In the data rows, the value 128 means zero.
Here are some numbered points:
[ 80  88  89 182 100 134 135  92  93 164 164 139  78  80 163 166 167 172 151 171 188 136 146 144 155  73 136 135 122 121  59  91 113  63 169 131 145 106  52  50 174  79 135 111 134 142 102 165 181 113 184 125  77  75 134 134 169 167 112 150  66  66 135 137] 0
[218 138 138  97 225 175 173 136 137  47  47  36 212 211 124  61  63  35  41  51  42  83  62  61  97 223 145 143 195 194 194 179 147 193  65 171 147 188 150 151  41 162  78 176 152 134 135  65  76 132  37 127 161 159 192 193  33  97 193 120 184 182 144 148] 1
[119  53  53 158 198 202 207  69  67 125 124  88 123 122 174 146 149 109  66 158 140  60  61  60 155 178 187 191 185 184 132  87 170 127 148 175 192 144 109 110  75  96  58  98 154 181  92 166 150  91 118  71 145 146 184 188  96 162 187 169 197 197 180 181] 2
[163 154 154  86 152 108 108 170 170  79  80 109 170 171  97  84  84 113 107  94  81 131 124 124  87 144  97  97 132 133 185 165 111 160  96 121  95 177 197 199 122 174 138 154  86 102 164  90  88 169  83 165 160 165 145 145 109  96 121 105 164 165 105 103] 3
[ 95 210 210 107  33  36  40 203 198 123 123 169 113 115  71  99  97 166 216 120 112 215 231 233  66  61  44  42  31  31 113 170  44  55  99  23  48 103 156 153 225 173 232 160  84  45 202  87  80 200 150 213 103 104  24  25 180  70  39  47  90  92  40  39] 4
[ 96 139 140 129 116 132 133 118 119 131 132 168 110 110 148 141 142 115 138 135 149 152 141 140 139  96 128 130 126 128 103 109 149 116 154 117 128 145  99 101 124 123 124 118 132 140 115 158 127 100 134 106 109 108 160 160 143 139 118 145  75  73 137 138] 5
[ 84 115 118 175  94 126 127 102 103 206 206 143  75  72 133 170 169 168 180 171 177 161 141 142 161  80 138 137 111 110  69  89 141 131 176 114 138  71 105 108 183  93 141  96 132 142 114 183 153  84 170 114 101 101 141 144 175 160  99 147  62  60 146 142] 6
[136 149 148 103  99  63  60 174 173 157 156 165 143 141  81 114 113 105 150 104 104 196 176 175 122  87  95  99  86  84 132 160 100 147 116 102  89 107 157 159 140 161 159 173 108  94 143  87  86 138 112 129 191 192 119 121 158  99  67 101  97  97  93  95] 7
[120 137 137 127 124 145 144 112 111 109 110 144 125 124 123 148 145 101 125 145 125 143 120 120 146 135 139 138 124 125 121 119 148 153 131 107 128 119  93  94 133 115 110 121 156 142 120 129 121 136 137 111 138 140 162 164 132 134 117 139 139 141 145 146] 8
[165 137 136 104 164 139 137 131 134  57  58 101 177 175 120  83  84  87 131  94  93  85  95  98 105 181 121 121 160 160 174 161 126 150  86 189 139 151 168 169  84 151 109 159 159 123 128 111  88 161  79 121 150 152 127 124  81 105 160 117 142 142 132 131] 9
[108 110 112 148 123 130 131  99  98 163 161 160  89  92 163 166 163 113  93 171 170 146 128 128 172 102 153 153 138 136  91  92 175 159 165 155 144  69  58  57 127 109 104 108 136 161  86 151 149 107 159  86 157 160 156 159 156 166 133 171 100 101 164 164] 10
[144 117 115 153 111 123 125 121 120 156 154 147 114 114 130 143 146  98 110 137 132 148 143 144 163 106 146 146 131 133 109 121 165 157 143 159 126  92 137 137 114 128 113 139 102 144  97 148 141 119 116  85 167 167 148 148 159 131 133 149  95  94 142 142] 11
[127  91  90 148 130 120 119 104 106 144 142 141 108 108 113 160 159  96 150 135 151 116 125 124 162 101 130 128 119 120 111 119 152 170 148 155 137  87  63  64 126 113 118  98 110 146  94 153 135 117 140  92 139 140 140 140 165 148 128 148 101 101 158 159] 12
[144  93  93 162 142 154 154 113 114 140 138 130 120 120 132 142 146 136 104 138 126  86 104 106 143 150 166 164 150 148 109 113 164 131 139 125 165 166  82  83  86 108 104  89 135 161 101 146 155  87 120 112 131 135 119 120 121 149 151 160 141 140 150 150] 13
[ 69 178 180  91   0  37  36 183 178 132 133 214  82  82  83 126 129 200 255 137 148 222 242 239  84  16  30  34  11  13  90 145  31  54 105  33  34  73 139 142 255 166 253 161  47  38 212 131 118 215 199 224  47  47  13  10 220  85  11  61  57  58  26  24] 14
[126  66  66 145 164 171 168  92  89 135 138  99 120 118 183 158 158 126  93 161 147  96  79  79 155 164 172 173 186 186 104 100 186 147 156 129 172 185 112 117  97  82  84  89 153 168  96 174 167  75 137  82  97  97 137 140 113 172 176 164 122 124 180 181] 15
[148 120 122 144 111 105 102 127 125 179 178 149 125 123 145 136 133 112 139 127 142 164 136 134 148 112 123 123 117 116  97 133 157 191 142 154 136 125 116 117 128 125 120 145 153 137 117 125 116  88 125 100 160 163 176 176 161 138 125 138 134 134 138 138] 16
[149 102 102 121 158 158 157 118 119 122 120 118 151 151 165 128 129 113  98 113 115  72  89  90 144 172 161 163 177 176 157 127 148 176 127 188 161 194 139 140  76 122  97 142 148 153 116 124 133 108 113  99 142 141 148 148  85 143 156 143 130 130 157 159] 17
[150 130 129  86 136 108 107 147 147 128 128 112 161 160 104  86  83 105 155  96  87 146 130 132  91 159  95  95 135 136 182 157 122 119  86 146 119 134 189 191 100 167 136 145 116 102 154 100  88 170  94 156 145 146 106 107 105  89 125 105 182 181 116 115] 18
[105  62  61 169 152 198 197  62  63 145 146  65  91  92 213 170 169 175  82 170 165  83  67  65 177 148 189 192 174 172  96  75 167  94 172 177 193 123  76  78  90  77  81  61 206 184  64 188 180  83 161  80  90  90 173 172 120 188 200 187 124 122 188 186] 19
[ 79 102 104 157 109 139 141  94  96 140 142 131  81  78 175 177 175 156 139 168 165 132 125 123 165 101 156 154 112 112  80  92 146  95 174 111 146  96  94  94 134 100 119  89 173 145 111 155 171 108 161 106 114 113 138 136 158 159 116 158 137 137 146 145] 20
[205 125 123  92 186 136 137 157 156  84  84  32 211 214 124  71  72  93  84  62  68  86  87  88  95 215 116 116 162 160 210 173 132 195  72 182 127 217 178 184  52 180 105 178 143 115 153  92  92 166  46 130 185 182 126 126  45  81 152 111 204 205 121 121] 21
[146 120 118 146 162 157 156 114 112 153 154 114 135 134 110 145 147  88 126 140 143 111 113 114 160 149 145 145 159 159 118 122 164 184 136 174 163 146  99 100 103 116 101 137 118 153  90 148 133  92 129  91 141 142 195 193 125 142 152 153 129 129 156 155] 22
[126 166 164  99  93 107 106 140 143 106 102 133 121 122 113 117 117 120 161 118 130 150 166 166 114 115 119 118  98  97 125 130 104  90 118 112  98  82 130 126 142 137 162 121 101 114 138 122 109 133 130 145 116 116  98  96 147 114  91 107 115 114 113 110] 23
[106  71  73 174 148 181 176  92  93 111 111 127 101 105 141 158 157 157 120 152 148  83  87  88 167 144 178 175 165 165 122  84 153  87 166 105 172 102 103 104  95  95  93  86 162 173  91 173 180 114 139  88  93  93 172 173 117 166 152 162 149 151 163 162] 24
[122 198 199  65  69  62  65 189 188 149 151 157 125 124  97 105 107 156 178 112 111 193 195 198  81  82  63  63  72  72 143 159  70  66  93  90  68 127 165 163 187 171 203 156  83  71 185 111  91 182 146 187 140 144  90  94 157  92  71  68  89  86  58  60] 25
[ 92 162 164 106  75  98  98 142 142 164 162 172  91  89 149 149 149 145 183 146 162 173 164 162 125  83 105 107  88  91  85 122  90 102 141  73 102  70 135 135 177 124 155 141  88 115 134 143 134 129 173 149 108 107  72  72 193 130  92 110 114 117 112 113] 26
[104 119 116 117 131 126 123 117 118 170 171 116 101  98 130 167 167 140 115 157 166 115 124 123 158 121 129 133 125 126  94 102 135  95 149 159 151 117  87  87 123  95 122 105 132 147 103 138 143 100 161 115 118 119 148 145 156 154 137 158 140 141 148 147] 27
[110  90  90 136 142 146 149 100 101 152 152  98 112 111 172 157 156 144 101 155 133 107 107 113 165 137 168 170 160 164 106 101 151 156 147 168 163 129  77  75 126  95  98 124 141 155 106 138 137 103 145  92 111 114 162 163 111 147 170 160 154 158 156 155] 28
[213  78  82 105 225 203 199 103  99  78  76  58 195 196 132  89  88  47  13  84  83  52  31  26 130 230 183 183 212 212 176 143 179 238 103 208 187 197 180 180  24 129  49 150 155 174 109  94 105 115  53  76 153 149 220 217  21 128 218 156 219 220 173 172] 29
[116 162 163  87  77  97  98 148 146 148 146 148 115 112 118 117 114 137 154 127 125 171 180 181 114  92  90  89  78  80 118 143  92 119 115 122  98  89  89  88 165 155 176 147 121 101 141 119 130 128 148 152  91  87  93  93 157 116  85  98 129 125  99  99] 30
[129  98  96 149 147 136 136 113 110 148 151 122 120 119 116 131 132 125 132 148 136 118 115 115 150 137 145 145 132 133 116 118 148 141 136 147 149 114 138 138 137 122 119 100 146 142 101 132 148 111 122 113 114 120 150 151 122 150 154 153 108 112 149 149] 31
[139 122 123  87 145 111 111 141 142 145 144 146 142 142 114 125 128 120 149 104 111 121 129 129 118 145 109 108 132 132 153 144 125 143 109 127 127 104 166 165 111 145 129 153  96 117 140 101 115 149 109 140 140 140 133 133 134 111 119 113 116 116 121 122] 32
[ 99 109 109 185 128 142 142 104 102 160 159 108  89  88 163 177 176 165 138 179 159 128 109 107 153 120 155 153 125 123  75  80 137 131 174  89 152  98  93  97 149  71 121  89 137 154  92 155 164 120 164 105 115 120 108 110 160 168 157 149  88  88 149 147] 33
[ 88 116 117 157 115 139 141  96  96 169 169 120  78  77 153 171 170 176 155 163 163 131 130 131 148  86 153 153 109 106  95  91 123  78 176 129 136  77  89  85 151  81 134  99 126 140 116 168 180  95 183 135  88  88 103 106 156 164 114 155  99  98 143 143] 34
[105 107 110 135 114 143 141  95  91 149 151 133  98  98 147 165 165 168 130 165 151  99 118 118 153 115 157 155 140 139 103  88 154 131 168 132 145 156  70  68 146  90 121  92 133 149  93 162 167  96 164 110  83  84 123 124 137 155 134 155 101 102 158 158] 35
[193 208 211  27 102  32  32 220 217  77  77 151 182 184  58  61  58  73 214  57  72 194 200 200  57 104  37  36  60  62 187 222  55 127  59  87  51  94 144 143 142 224 202 216  30  45 200  50  52 190  84 188 173 170 104 106 150  38  47  45 156 153  44  42] 36
[ 92  93  91 155 113 152 150  95  96 189 186 124  86  87 165 182 183 181 145 186 175 109 110 106 165 111 169 166 133 131  68  76 156  67 181 109 165  70 122 121 138  80 118  94 169 156  84 182 177  75 164 102  87  84 129 127 145 175 142 155  87  89 157 157] 37
[170 101 104 115 156 139 139 116 115 121 123 129 157 158 153 114 112 115  85 113 111  82  92  91 137 168 159 161 162 161 148 141 152 168 111 178 140 167 104 101  78 135  91 119 145 148 126 127 135 122 100 103 158 156 190 189 104 135 165 130 145 143 156 152] 38
[ 78  92  88 181 103 116 113 107 106 166 162 143  77  76 165 172 174 182 159 171 176 150 150 149 168  89 141 141 106 106  63  89 143 108 178  99 139  59 121 119 162 109 135  82 156 141 115 166 160 117 182 115  82  82 107 107 188 154 105 147  68  67 149 149] 39
[197 226 224  51 123  65  65 229 232  39  42 129 204 206  12  18  21  87 154  40  34 184 186 188  11 145  31  30  60  58 208 223  23 117  17  62  26 117 177 181 166 219 204 226  33  23 234  34  31 240  78 233 131 135  84  83  89  24  77  21 167 166  33  33] 40
[167 201 203  84  93  54  55 218 216  92  87 153 164 163  84  77  77 123 173  69  72 209 186 186  40  98  56  55  61  61 189 199  55 144  71  63  48  80 220 221 166 195 217 209  77  46 202  65  66 222 107 214 137 138  84  88 141  54  55  35 125 125  34  35] 41
[ 98 105 103 134  84 117 116  99  98 174 172 178  83  83 124 165 162 138 125 171 173 161 145 144 158  79 133 134 101  99  78  91 128  73 172  95 127  84 119 118 163 104 125  98 138 145 106 164 169 116 179 108  96  95 133 132 181 149 101 161  80  80 148 148] 42
New points follow, each followed by the number of its nearest point above by angle, seen from the average point of the numbered points.
[105  99  95 166 150 153 152  83  85 134 130 130 108 108 164 156 154 161  93 150 146 111 101 101 175 124 170 167 152 150 114  90 166  96 157 155 173 101 101 100  97  96  99 113 167 165  80 154 157  73 138  90 119 121 171 172 142 171 164 169 110 107 164 166] >> 19
[ 85  74  75 160 131 180 181  92  94 178 176  81 100 101 142 174 177 172 106 170 169  90  98  97 160 124 173 173 168 170 115  80 152  97 163 105 179 124 136 134 124  82 104  83 171 164  92 168 169  74 154  93 119 115 142 146 124 169 179 177 135 131 160 160] >> 19
[108  87  88 182 114 137 137  91  91 192 189 165  95  92 161 172 173 132  97 157 173 115 127 129 166 120 157 158 149 147  95  95 155 129 174 113 146 136  71  74 123  99 111  74 163 156  90 165 167 109 150 102  88  88 148 147 138 163 129 163 110 114 152 150] >> 35
[149 139 139 146 135 132 131 126 126 143 143 122 136 138 154 117 115  97 132 127 120 128 117 115 139 149 130 130 153 152 135 134 154 150 135 157 136 127 156 154 109 139 105 127 134 136 120 119 138 104 126 117 173 171 153 152 129 138 132 140 166 167 147 145] >> 29
[106 110 112 174 157 163 161  80  82 166 165 103  92  94 159 170 168 161  96 166 167 103  94  94 165 134 166 167 163 166 118  91 146 101 167 101 165 110  82  83 118  87  96  91 155 166  91 155 181  98 152  98  84  82 161 162 128 169 159 172 118 120 168 168] >> 19
[159  83  83 161 168 156 155 107 106 101  96  72 147 145 136 121 121 100  52 119 112  99  82  84 132 171 169 169 172 171 146 127 168 140 131 188 168 138 142 141  92 132  81 131 140 152 112 126 135 121 102  93 164 163 196 196  90 136 175 143 170 171 157 156] >> 29
[120  87  87 191 141 173 173  87  86 160 160 122 114 115 188 144 142 123 130 149 141 100 104 105 148 146 164 165 166 168 123  93 145  91 157 167 156 142 117 117 118  93  99 111 156 160 100 172 160  99 131 113  99  98 166 166 123 163 167 150 128 126 150 146] >> 19
[103 105 104 139 132 140 143 100 101 161 162 140  90  92 177 175 173 171 151 168 168 126 127 128 162 114 150 151 133 135  95  86 136 107 175 150 147 130 133 131 156 101 114  81 166 151 109 160 176  86 158 118 113 116 155 157 141 157 126 150  83  82 148 147] >> 37
[223  97  94 152 248 192 189 116 119  74  80  33 203 206 116  73  75  56  28  89  58  52  39  41 127 243 174 177 215 213 198 147 203 229  87 232 185 231 183 183  29 146  48 145 148 174  96 114  98  97  37  76 173 172 181 181  12 125 227 155 245 241 174 173] >> 29
[131  99  96 133 175 172 172  93  91 134 134  82 126 127 166 142 141 129  98 146 136 101  89  90 138 165 152 151 181 179 132 111 147 150 138 132 164 199 149 145  85 112  86 114 182 156  92 147 146 117 129  98 131 129 175 174  93 153 164 162 177 176 155 155] >> 2
[159 114 109 122 152 147 147 127 126  91  89 103 138 136 126 133 135  97 115 113 123  98  99 100 140 145 140 138 153 152 146 123 169 165 130 163 150 137 149 149  97 121 106 115 162 152 113 142 131 125 118 103 131 130 170 170 117 137 158 151 180 179 150 150] >> 29
[ 73 110 108 158 105 138 135 102 104 174 176 167  76  78 142 178 178 174 146 165 182 139 133 137 165 112 136 135 129 128  74  88 120 103 171 141 150 139  89  87 142  90 126  94 179 153 101 158 167  93 171 118 106 108 135 136 164 164 133 164 137 137 141 142] >> 20
[130 105 105 189 163 164 166  85  87 106 105 119 119 118 141 134 136 106 103 135 132  97  82  83 161 155 165 165 171 171 104 103 158 157 151 154 170 133  83  84  87  94  83 112 191 162 104 153 141  89 136  86 154 157 173 173 118 157 181 165 121 122 169 168] >> 2
[138 102 105 129 149 121 118 133 135 109 102 147 131 135 121 131 134  98 131 127 126 121 120 122 125 135 144 138 144 144 128 124 150 170 121 120 130 102 143 144 122 136 116 141 159 129 127 129 134 134 130 108 130 130 143 142 121 132 151 128 154 152 136 138] >> 29
[138  74  74 149 153 168 169  95  96 107 108  99 137 134 132 147 150 106 104 144 144 106  86  85 146 149 165 168 163 164 119 114 158 136 148 174 171 177  88  87 102 116  77 113 188 165  89 161 146  90 123  98 144 145 189 189 108 149 166 162 148 149 173 174] >> 2
[140 118 117  91 142 112 114 117 117 171 172 162 127 125 111 127 131 113 138 116 115 123 123 123 138 114 130 133 125 126 124 141 158 182 130 175 131 154 120 121 101 142 107 150 139 138 117 138 129 126 107 105 177 179 147 146 128 121 112 147 109 110 147 148] >> 16
[152 176 179  96 126 103 105 175 173  78  79  91 170 170  71  88  91 134 145  86  81 134 139 139  82 142  83  83 123 122 178 173  89 133  90 147 103 128 146 143 116 157 148 155  91  86 161 101  84 186 111 178 132 132 105 102 109  91 127  86 171 172  92  91] >> 40
[167 188 188  49  81  41  40 191 191 172 171 175 151 151  39 108 107  65 171 100 105 226 207 208 101  73  67  67  61  64 132 186 103 173  94 103  77  92 160 163 150 183 174 169  52  80 176  81  73 173 111 149 217 213 112 112 167  72  49  82 120 117  86  85] >> 7
[121 159 159  80  75  79  77 150 152 196 193 200 106 102  90 159 159 103 152 140 150 176 180 179 150  67 106 107  72  78 108 139 118 149 146  84  97  39  75  74 149 148 150 163 108 108 126 118 128 103 146 128 192 194 130 131 184 122  89 118  58  54 111 112] >> 7
[ 91 100  98 156 120 146 145 107 108 183 183 149 101 100 183 166 166 160 135 173 164  96 103 105 148 128 158 155 144 144  99  86 158  76 160 117 146 132 108 107 119  80 118  90 180 156  94 171 172 122 150 103  86  84 127 125 129 160 154 160 120 119 155 152] >> 37
[126 101 100 142 178 178 179  82  82 150 151  89 132 131 163 135 135 143  80 134 131  89  66  66 167 163 176 175 182 183 112 102 169 136 144 177 171 166  78  75  90 102  72 112 195 176  90 139 148  85 109  74 112 113 137 137  85 167 190 160 173 176 179 180] >> 2
[165 165 164  89 125 102 103 184 183  58  56 129 178 178 104  77  78 111 145  72  85 124 145 146  67 157  91  92 113 109 178 181  77 141  67 108  77 161 184 189 123 176 157 154  66  74 172  73  92 188  83 175 122 120  80  83  88  76 122  68 122 123  80  84] >> 40
[193 149 149 130 187 137 136 162 160  77  76  75 198 199  99  78  77  78 125  64  54 110  95  94  90 195 117 119 151 152 203 174 122 154  84 179 126 223 167 171  67 177 115 177  95 109 165  88  78 176  55 145 177 176 128 126  70  94 161 107 199 199 123 122] >> 21
[ 66  88  86 149  89 133 133 100  98 157 157 171  74  74 165 180 177 174 158 166 169 129 143 146 161  98 139 141 108 106  80  91 140 119 169  87 145 131 132 133 172  93 139 106 133 145  99 172 160 125 177 122  74  73  95  97 175 170 119 147  72  73 150 149] >> 39
[120 132 134 157 107 134 131 120 119 130 132 161 116 113 143 148 147 114 139 142 133 120 131 130 148 104 130 133 126 123 100 114 124 148 130 123 137 129 129 131 137 109 120 107 119 133 109 145 127 126 132 121 130 129 163 163 146 141 116 128 143 143 138 138] >> 8
[145 125 122 123 141 132 128 114 118  85  85 135 138 135 151 129 131  90  90 124 123  99 117 119 140 144 133 133 145 144 132 129 136 129 117 180 149 147 165 164  93 140 105 138 156 138 129 133 119 112 105 107 153 150 176 176 102 129 139 141 164 165 149 151] >> 29
[116 111 114 113 145 137 137 107 109 140 143 106 125 128 142 130 129 126 123 140 140 104 105 103 152 149 157 157 157 160 116 113 140 146 148 174 154 149 114 114 102 124 104 111 117 151 119 144 154  91 130 118 119 121 120 119 129 150 151 154 118 120 149 146] >> 15
[100  89  89 163 123 149 145  80  78 183 180 152  83  84 164 185 184 139 102 172 167 127 115 116 175 114 148 149 140 141  83  86 148 141 178 149 161  86  68  67 137  97  98  77 169 170  77 178 173  79 176  86 131 134 158 157 155 173 122 177 102 104 174 177] >> 10
[147 162 162 117 134 130 129 151 152  69  68 131 167 166  99  85  83  87 111  88  96 111 132 129 113 144 119 120 137 135 152 152 120 177 102 124 118 149 184 185 116 163 124 153  89 120 142  86 113 139 105 149 117 115 122 124 109 107 140 110 176 183 123 128] >> 3
[123  75  77 172 173 173 174  85  85 117 115  86 132 131 151 146 147 102 113 129 131  92  92  91 166 153 178 178 181 182 105 107 172 130 156 138 157 121 116 118  82 101  77  91 190 165  99 158 144  80 128  88 111 114 167 166  96 151 163 170 164 163 162 163] >> 2
[100 125 122 128  98 106 109 138 140 152 155 153 115 114 111 138 135 122 125 126 134 154 151 152 129  85 100 101 111 116  99 129 125  86 129  77 106  83 143 143 158 131 138 139 144 122 129 142 115 148 144 137 141 141 102 103 154 130 102 124 131 133 125 129] >> 26
[156 195 193  86 129 104 101 187 189  99  97 119 175 176  89  77  76 134 151  86  73 158 162 161  55 141  88  90 111 111 168 175  71 153  76  86  72 143 163 163 145 169 170 190 115  71 200  86  71 170 102 189 114 117  81  81  98  77  89  72 183 184  66  67] >> 40
[162 140 143 140 177 134 132 131 129  62  61  83 164 165 143 100  98  99 115  92  96  92 111 116 110 170 122 123 143 142 176 149 131 138 102 143 136 198 137 137  99 145 110 133 123 133 141  95 103 123  92 114 129 131 170 168  82 112 142 119 157 155 132 133] >> 1
[141 111 111 180 168 168 167 108 109 138 137  80 125 123 123 145 144 126  77 130 130  97  91  88 150 160 170 171 154 154 112 112 148 120 151 185 155 135 140 140  90 109  98 105 139 163  89 143 133 124 131  91 153 152 147 147  97 153 152 160 131 133 153 152] >> 2
[128  95  98 164 156 164 164 104 104 113 114 131 123 121 143 134 133 122 112 130 123 114 104 103 147 151 155 153 151 151 119 105 156 139 143 143 157 136 105 105 113 109  87 102 155 159  94 147 130 122 123  93 139 140 132 135 114 142 167 164 147 144 154 156] >> 2
[118  91  92 138 131 143 144  96  95 113 111 145 123 123 144 135 133 117 122 132 127 128 107 109 166 138 136 136 157 157 115 119 150 141 137 181 156 160 122 122 124 122  93 106 174 151  95 136 135 109 124 100 128 129 137 136 131 147 129 145 115 118 156 159] >> 15
[ 46 118 116 179 106 133 137 114 112 140 138 115  65  65 162 158 156 223 165 188 180 111 126 126 135 110 146 147 117 114 114  89 104  54 154 100 139 107 126 126 180  84 161  76 125 128 139 165 175 130 205 171  20  19  62  64 149 155 130 137  86  86 116 117] >> 34
[ 93  99 103 172 132 141 141 100  99 158 157 154 100  99 161 164 161 130 101 163 165 102 121 123 155 107 135 136 125 125 103 102 168 156 165  97 142 110  69  70 148  99 112 107 137 151 103 152 166 108 141 103 139 139 162 162 150 157 137 161 134 133 149 148] >> 10
[123  96  96 119 127 144 142 122 122 153 151 151 101 105 139 153 155 120 156 140 158 114 127 130 140 100 142 143 135 137  98 115 144 146 150 148 143 100 110 108 137 116 128 110 147 144 110 154 135 122 159 117 120 120 118 119 142 145 123 152 146 146 150 148] >> 20
[ 78 152 153  59   0  10  12 150 153 255 255 255  57  60  86 203 201  91 207 162 202 255 255 255 172   0  67  68  10   9  38 127 130 125 166  58  62  23  56  57 219 138 187 155  36 105 134 126 134 104 191 111 204 204 160 165 255 125   0 135   0   0 103 103] >> 26
[118 113 116 179 172 166 167 101 103 131 129 106 120 123 147 150 151 121 110 143 148  90  76  73 152 171 173 174 178 175 125 100 181 125 158 181 178 144 148 150 116  98  85 109 195 169  98 153 165  86 119 101 145 146 148 143  92 159 161 170 168 165 167 166] >> 2
[112 119 122 156 148 157 155 104 103 118 117 146 117 118 156 145 145 123 128 136 132  93 105 103 160 134 157 152 155 156 126 106 158 163 145 136 162 143 133 133 113  98  95 101 163 155  99 136 160  95 124 101 118 116 167 163 133 160 153 153 117 117 170 169] >> 15
[143  96  97 129 164 171 173  99 100  92  91  79 134 137 152 129 130 106  73 126 139  97  86  85 151 171 178 178 174 173 134 104 177 117 150 154 168 184 103 102 101  98  86  95 148 166 112 147 147 116 108 107 118 121 183 183 105 146 186 149 138 144 158 157] >> 2
[127  83  83 124 126 132 131  98 100 130 129 143 112 114 134 144 147 114  77 156 158 100 118 114 174 123 156 160 147 148 108 108 156 172 146 177 159  89  80  83 112 113  97 116 120 161  90 137 153 109 124  78 168 169 162 165 139 159 132 160 136 140 166 165] >> 10
[103 103 102 153 128 158 157  96  94 156 158 125 103 105 172 163 162 145  86 161 163 125 111 111 166 121 142 146 148 149  93  94 165 123 161 103 155  98  62  61 119 106 109 122 137 161 104 155 153  85 143 103 139 137 138 138 148 163 141 170  96  96 162 164] >> 10
[164 105 104 149 177 155 157 119 118 125 126  69 160 158 137 107 107  80  89 114 111  84  90  86 125 185 166 166 167 166 164 126 149 140 126 160 143 202 179 177  79 119  88 110 149 153 125 129 122 117 103 102 161 162 152 150  72 138 170 143 171 173 149 149] >> 29
[145  89  91 120 149 157 156 106 108 134 135 147 123 126 143 151 153 103  71 148 127  96  98 102 162 140 160 163 154 161 136 112 175 118 153 168 164 136  90  91 105 102  91 121 137 159 109 140 133  79 121 100 143 146 169 169 122 154 146 162 113 112 167 166] >> 2
[103 140 138 106 104 103 107 114 114 132 130 146  99 100 141 153 151 134 142 136 156 133 158 161 135 102 133 132 108 109 106 121 130 128 156 135 112 125  80  82 164 110 144 122 105 128 113 139 128 131 143 113 118 121 102 102 170 142  96 128 135 135 130 129] >> 26
[152 170 167  32  47  27  30 186 185 156 156 255 138 141  39 112 113  76 196 103 111 233 222 221 114  49  50  51  57  58 107 178  93 192  98 141  64  72 128 126 167 200 178 207  71  81 154  89  69 151 118 145 255 254 147 147 202  86  18  98  40  39  78  76] >> 7
[111 113 113 174 123 139 135  88  85 133 135 121  97  96 141 160 160 139 130 169 166  99 121 122 162 119 145 145 145 149  87  88 149  82 170 157 149  91 115 117 146  85 121  84 141 152 105 152 170  82 170 112  95  97 124 125 130 154 154 155  96  98 148 148] >> 37
[123 104 100 155 154 149 151 108 106 124 124  97 132 133 144 142 143  87 116 116 133 115 116 116 135 147 146 146 159 160 131 129 140 121 142 158 138 137  91  89 119 114 113 112 136 146 103 129 138  96 124 113 146 145 147 147 108 141 129 146 132 134 153 152] >> 2
[128  89  87 141 147 174 175  89  87 141 144 100 116 119 162 154 157 107 103 157 135  90 100 102 168 149 175 174 154 155  97  99 174 133 155 133 160 175 103 105 120  95  88  99 138 162  99 141 151  82 123  98 126 126 180 181 122 164 156 154 171 171 157 157] >> 2
[219 110 109 108 221 171 169 133 135  63  62  49 213 214  81  65  67  47  71  68  60  81  73  74  90 227 144 140 180 179 211 169 170 206  71 226 149 217 163 163  24 160  84 165 168 135 131  68  82 137  25 120 179 182 197 199  39 101 197 120 204 203 146 145] >> 1
[207 199 198  50 118  86  89 217 217  29  31  59 214 216  64  38  37 112 143  28  33 159 158 155  22 170  42  40  85  84 223 214  42 112  38 131  61 172 187 190 120 206 199 203  39  38 229  38  29 225  56 221 160 159  84  83  65  35 104  31 183 183  34  36] >> 40
[131  96  96 132 152 183 183  97  99 149 147 103 118 119 183 141 142 106  99 150 140  66  89  87 161 149 177 180 162 161 122 108 178 124 159 160 160 148 113 111  87  89  86  89 136 163 101 144 159  81 123  91 106 106 175 177  94 155 185 167 181 179 164 163] >> 2
[168 200 198 107 143  93  90 196 197  51  50  90 184 187  99  57  57 101 183  66  62 161 142 143  38 155  87  90 101 101 215 192  62 118  62 119  67 194 200 200 152 180 171 170 106  60 201  77  57 206  79 197 127 125  57  54  79  64 106  48 152 151  64  65] >> 40
[ 71 122 120 139  71 112 114 106 106 176 178 164  65  65 181 182 179 201 189 174 190 140 157 155 167  79 133 133  99  97  72  89 130 105 165  79 139  68 125 126 158 104 141  74 149 133 110 173 175 117 196 112 106 109  76  75 202 166 103 159  71  69 127 126] >> 39
[174 115 116 124 186 153 151 124 126 109 106 104 170 172 107 116 114  61  86 101 100 111  86  83 141 179 142 140 169 169 152 142 167 202 124 152 159 146 147 147  68 133  81 133 122 154 108 124 117  97  73  87 180 181 192 192  83 119 151 131 175 175 151 147] >> 29
[131 129 128 147 136 129 124 115 118 169 167 154 115 115 149 139 139 120  86 127 140 127 136 136 163 127 143 148 140 141 117 113 160 173 147 113 145  90  84  83 104 133 109 138 134 152  94 134 141  91 127  87 172 176 163 161 146 147 132 150  91  91 156 151] >> 10
[101 106 105 169 143 160 158  96  96 133 134 141  95  97 182 165 161 143 117 170 174  85 106 106 157 132 148 145 148 147  92  92 154  93 170 135 167 158 132 130 126  77 112  80 156 163  83 164 151  93 151  96 136 135 151 151 133 169 148 170 128 127 166 167] >> 19
